[-23.9   9.1 -66.6 -37.3 -51.7 -22.9  13.4]	9.1

[[ 18.0 -51.1  45.3  -7.5  13.5]
 [-40.5  27.2  25.4   4.4 -47.9]
 [ 26.2  12.0 -27.9 -20.9  18.8]]	12.0

[  9.7 -28.1  31.4  60.1]	-28.1

[ 23.2  30.0  11.3  56.5 -52.6]	30.0

[-35.0 -54.6  -4.3   1.7]	-54.6

[ 38.0 -37.0 -54.4  63.3]	-37.0

[[-52.5 -20.8  24.4 -41.0 -21.6  -4.6]
 [ 11.2 -56.0  17.3 -14.4 -13.6 -59.0]
 [-17.3 -30.7 -55.2 -21.0  68.7  39.7]]	-30.7
---
[ 15.584 -17.436 -17.913  18.442  -6.794  11.177] -> 11.177
[ -37.261  187.029   97.430  -94.965 -182.437  111.292] -> 111.292
[ 0.5  1.2  1.3 -1.0  0.2 -0.9] -> -0.9
[ 18.4 -18.6 -10.4  -4.9  12.6] -> 12.6
[ 0.008 -0.090  0.183 -0.151 -0.051  0.147] -> 0.147
[  99.5   96.2   60.5 -116.3 -118.8] -> -118.8
[-0.986  0.396  0.020 -1.488  1.009] -> 1.009
---
6179  1639  8550  5122  6228 --> 6179, 6228

24  89  55  59  95  68  77 --> 24, 77

 42  589  718  791  770 --> 42, 770

-12   -7  -35  -11    2   33  -23
 -9   -8  -39  -27   16   31  -31
 -7  -28   44  -48  -18  -32   41
--> -12, 41

6753  1684  6340  6635  9038 --> 6753, 9038

58  56  56  61  57  58  55
55  56  62  56  58  57  57
 2  82  77  69  58  40  42
--> 58, 42
---
[[ 66.1  59.9  38.5 -10.8]
 [-20.0 -64.4   5.1 -37.0]]
66.1, -64.4

[-51.5 -38.3  13.8 -29.3 -19.3]
13.8, -51.5

[[  6.8 -29.6  -1.2   9.0]
 [ -5.8  37.0 -60.0   7.8]
 [ -6.9  35.7  22.7 -14.2]]
37.0, -60.0

[[-36.1   5.9 -24.8  20.1  66.2  12.3 -38.8]
 [ -9.6   2.0  -7.1  21.7  27.9   5.3 -15.5]
 [-12.5   9.6 -14.4  19.1  34.0   6.3 -17.6]]
66.2, -38.8

[-17.1 -63.5  67.7   7.4]
67.7, -63.5

[ 34.0 -54.0  -8.9  52.9  31.5  16.8  33.1]
52.9, -54.0

[[  4.8 -23.8 -11.6 -24.3 -63.2 -10.8]
 [ -8.5  61.0  -0.8 -32.6 -15.2  -7.9]
 [ 12.9   3.2  -6.9 -36.7 -60.9  -6.6]]
61.0, -63.2

[ 5.3 13.8 19.5 50.4]
50.4, 5.3

[-43.2  36.1  61.5 -30.1   4.6 -57.3]
61.5, -57.3
---
[[ -73.402  -52.647  -95.002    3.400  -99.500  -62.467]
 [ -49.677   58.134 -110.830  231.002 -143.305   -5.407]
 [ -28.086 -236.252 -150.109  118.939  -59.805  -26.745]] | 58.134

[[ 111.6  190.3   24.0   59.1]
 [ 179.3  -12.8 -177.4 -134.8]] | -12.8

[[ 0.05  0.24  0.19 -0.06 -0.01  0.05  0.12]
 [ 0.21  0.21  0.11  0.20  0.06  0.22  0.15]
 [ 0.14  0.07  0.06 -0.14  0.16 -0.24  0.04]] | 0.21

[[ -3.848  -8.518  -6.577  -5.448  -7.329  -6.973]
 [ 12.344 -20.540 -18.206 -17.810 -19.941 -19.782]
 [-17.563  14.599  11.682  12.107  14.471  14.184]] | -20.540

[[ 155.820   -7.706   83.209  106.135   32.136   77.893  135.039]
 [ 111.629   31.724  109.645  147.030   -5.577  118.934  188.176]
 [ 119.667  -41.522    4.957   71.184 -149.033  242.209  116.312]] | 31.724

[[-10.3 -15.4 -19.4 -16.2 -13.1   4.2]
 [  2.3 -13.7 -18.4 -11.2 -16.8  15.0]] | -13.7

[[  0.22  -7.83 -16.38   2.57   8.81  13.56]
 [-15.03 -15.65 -14.02   6.92   4.08  -4.03]
 [  9.77   6.48   0.88 -11.49  -7.93   2.33]] | -15.65

[[ 0.012  0.014 -0.082 -0.170]
 [ 0.013  0.134 -0.101 -0.101]] | 0.134
